One turn moves each row of this set onto another row. After a few examples, where does it send each row asked below?
Zoke: [ 11.1   7.1  14.1  -3.7  24.6   6.4 -10.2  -8.1  10.1 -21.9   9.5  17.5
   5.7  -1.2  13.5   4.9   0.9  22.3  -3.1  -1.2   9.6 -19.4  -4.2   8.0]
fas: [  5.8   7.8  19.2   3.7  20.8  17.8  -4.1  -5.1  -9.3  -1.1   0.4   8.3
  -9.8  -9.4  -1.6  14.4  -1.6   3.3  17.5 -11.1   9.8 -29.2  -1.6  25.8]
Fomip: [ -3.0   4.4  19.9  13.5   5.0   0.8 -19.3  -8.3   0.7 -14.1  15.1   7.9
  13.5  -4.0   3.4  11.4   8.7  20.8 -19.9  14.4  11.8   0.9   9.7   4.7]
kopoz: [-10.8  -7.2 -11.7  22.3   6.3  -7.1  11.6  -4.6 -15.3   1.2  -0.8  -6.6
  -3.8  20.6  -3.3  17.9  -5.0 -37.7   9.4  -2.0   0.9 -21.9  -0.5  18.1]
baze: [ 17.0   4.6  13.6   9.1  10.9   5.2  -2.1   9.0  -2.4 -12.2  -5.1  -4.7
  -9.6 -18.9 -10.0   2.3  12.1   7.0  27.2  -5.9  20.3  -7.0  -5.5  17.7]
bute: [ -5.3 -10.2 -30.9  -7.0  -3.2  11.6  -3.7   1.7  -4.4   1.6  -1.4  21.6
  10.4  -2.0   9.0   1.5 -22.4   2.7  -9.6 -20.6  -3.3  -3.3  11.1  -3.1]
nol: [  2.5   5.6   6.0 -14.5   9.7   4.7 -26.4 -17.7   3.8  -3.2  -0.8  12.1
  -7.7   8.3  -0.6  -9.9  -4.7  20.1  -0.4  17.7   4.8  -6.6  13.8  -5.6]
gogen: [-11.7 -11.8  -0.1  30.0 -25.3  -7.2   8.4  -4.9  -3.3  -5.8   9.3 -12.6
  12.3   8.4  -7.6  13.0   7.7 -22.7 -13.0   3.5   3.4   3.9  10.0   5.7]
togu: [ -2.9  -6.2  17.7  21.1 -29.9  12.6   9.1  -4.9   0.8  -0.3   7.6 -12.2
   7.8 -12.9 -14.0   9.3  12.0 -12.0  -0.4 -12.0   6.4  -0.4   7.9  13.7]
Navum: [ -0.3  -8.7 -15.9  28.5   1.9 -21.1   9.9   9.9  -9.3 -12.8  -3.6 -15.1
  -3.7  13.3  -6.2   6.5   6.7 -26.8  15.5   8.4  13.5  -0.2  -4.1   7.7]
tino: [ 24.6  13.7   7.5  -5.3   2.6  -5.9 -23.2 -21.0  -6.4 -19.1  12.5  29.4
  -8.1   7.8  -2.3  -3.7   9.2  14.7   3.5   0.7   1.8  -7.4  -0.6   2.9]
zem: [ -8.9 -11.2 -16.9   4.2 -19.7  -8.2   1.1 -15.7  -1.7   5.0  -5.1  -9.5
  -7.7  25.2 -10.7  -7.3  -4.4 -26.5   4.2  10.8  -4.6  -3.1  15.1  -6.5]
gugev: [  8.5   1.2  13.9 -15.2  -7.9  22.4 -12.5 -15.8   5.9   6.1  -5.5   2.6
 -13.8  -7.2 -11.5 -12.2  -0.8  11.4  15.0  -2.9   3.5  -9.9  12.1   3.6]
vevin: [  4.0   3.1  27.8  10.9 -11.7  18.3  -7.6  -6.3   3.2  -6.4   9.5   0.9
   7.3 -20.7  -7.2   8.5  11.8  15.9  -4.7  -6.1  12.3  -2.2   7.8  14.2]
bukov: [  1.2  -0.7 -11.0  22.0  24.2 -25.7  -8.2   9.0  -8.9 -23.0   1.2  -2.3
  -1.3  14.1   3.7   7.5   6.3  -4.7   4.8  22.8  17.0  -0.5  -2.0   4.0]
Soku: [ 13.4   5.3 -11.4   4.6   0.0 -23.1 -18.9 -20.4 -11.0 -21.0  15.1  23.6
  -2.8  28.4   1.7   0.0   7.0  -4.3  -6.4  12.8  -3.3  -3.3   1.5  -4.0]
Patem: [  0.2  -2.1   6.8  12.2   1.5  13.1  14.0  -3.1 -10.6   6.1  -3.9  -5.7
  -9.4  -2.2  -9.9  14.5  -1.3 -24.7  22.2 -19.4   4.4 -27.1  -2.7  26.5]
kun: [ 10.8   6.1   6.1  10.6  29.3  -8.0 -15.4   7.4  -5.5 -22.4   1.3   4.4
  -4.1  -4.7   1.7   4.4   8.5  15.9  13.0  13.5  21.4  -4.4  -3.9  10.5]
Sezam: [ 15.4   1.2  18.1  -0.7   0.3  23.7   9.4  -6.5  11.8 -10.5   3.9   3.5
   0.2 -14.8  -1.0   1.6   5.8   4.1  14.0 -25.0   7.4 -21.9  -5.5  17.9]
zisop: [-10.9  -0.2  -9.9  18.0  28.0 -16.8  -6.0  -6.8 -17.2  -8.4   2.8   6.0
  -0.8  27.0   8.1  20.4  -7.6 -17.9  -2.6  14.8   5.4 -22.3  -0.2  12.0]
pom: [ -5.1 -11.2 -29.3  -8.0  -5.4  15.2  -1.1   3.1  -5.4   2.3  -2.3  20.9
   8.8  -4.1   6.7   0.8 -22.5   1.9  -7.3 -23.9  -4.0  -3.6  10.4  -1.3]
Sebap: [ -6.6 -11.6 -30.4  -5.9  -4.6  11.3  -2.2   2.1  -5.3   2.2  -2.5  21.1
   9.5  -1.9   7.7   1.8 -22.8   0.7  -9.5 -20.9  -3.7  -3.2  11.0  -2.3]
beki: [ -5.6  -9.4 -28.3  -8.4  -3.7  14.5  -3.2   2.0  -3.7   1.2  -1.5  22.6
   8.8  -4.1   7.1   1.4 -23.0   3.5  -7.4 -22.0  -3.1  -4.2  11.3  -2.1]
Nugi: [ -5.6 -11.4 -30.6  -6.8  -6.1  11.5  -0.7   0.9  -5.2   1.9  -1.8  20.9
  10.2  -3.2   8.1   0.6 -21.4  -1.2  -8.2 -23.0  -4.0  -2.8  10.6  -0.8]
libe: [  2.3  -7.4  -0.2  -3.6 -28.3  14.6   3.9 -14.4   3.9  12.5  -8.6 -11.2
 -13.5   4.2 -18.5 -11.4  -0.8 -16.2  18.8  -7.4  -2.0  -8.0  12.6   3.6]
derur: [ -6.9  -4.2 -12.5  -1.3   4.0 -12.9 -18.3 -16.4  -0.7  -2.5  -0.2   3.9
  -3.7  30.0   1.2  -7.2  -7.7  -2.9  -6.9  26.9  -0.2  -1.4  15.9 -12.6]
vep: [  5.1 -11.1  -2.2  14.1 -18.0   7.7  26.1  -4.9   7.2  -6.1   1.5 -10.3
   1.8   3.8  -5.0   4.4   2.6 -29.4  12.7 -24.7  -0.7 -17.9  -5.2  14.7]
vipo: [ -5.2 -13.8 -17.6  19.9  -3.2 -16.4  17.2  -7.4   4.2 -14.7   7.1  -5.0
   9.9  28.4   6.5   8.5  -2.3 -32.6  -5.4  -0.5  -1.2 -12.4  -2.0   2.3]
zugis: [ -0.7   8.5   8.7   4.7  37.2  -1.6 -15.1  -7.1 -11.1 -10.0   4.1  15.9
  -3.9   6.8   9.5  16.5  -5.7   7.7   2.6   9.9  11.4 -26.1  -1.1  16.6]
Geb: [  8.8  -5.2  -0.4  20.7  -6.1  -1.8  13.4   9.5  -5.5  -7.9  -7.1 -17.5
  -9.7  -8.2 -14.5   4.4  12.1 -19.5  28.8  -9.2  14.4  -3.8  -4.9  18.1]
mis: [ 20.9   0.2  -3.2   7.8 -32.2  -2.0   5.5 -17.5  -7.8  -6.6   7.4   6.4
 -12.7   9.6 -17.7  -2.6  13.0 -25.1  17.5 -19.0  -5.4  -6.5  -1.3   8.2]
fof: [ -2.1  -2.2  -7.8  10.8  23.0 -16.6  -5.5  -9.2   4.5 -25.1  11.3  13.0
  12.6  25.0  18.6   8.2  -3.8  -1.0 -14.5  14.2   4.5 -12.4  -3.1  -1.6]
sevi: [-11.5  -5.1   1.1  25.0  -4.8 -13.8  -8.8  -8.0  -4.0 -14.2  14.1  -0.3
  16.4  14.6   3.3  14.0   5.0  -4.6 -24.9  20.5   8.0   4.1  11.4  -0.5]
puza: [ 11.8  -3.6 -17.4  14.0 -22.2 -21.7  -0.4 -18.4 -11.9 -12.6  11.1   9.7
  -6.4  29.0  -7.4  -0.8   8.7 -29.4   2.6   0.0  -7.5  -1.6   0.4  -1.0]
kizev: [ 27.9   9.5  11.9  -4.6 -17.0   9.4  -8.3 -19.8  -5.0 -10.3   8.8  18.1
 -12.7  -3.6 -13.5  -4.7  13.9   2.0  17.3 -19.9  -1.5  -9.2  -1.7  10.0]

kopoz turns into zisop
nol turns into gugev
Where do these go?
togu turns into gogen
kun turns into baze
mis turns into puza
vipo turns into fof

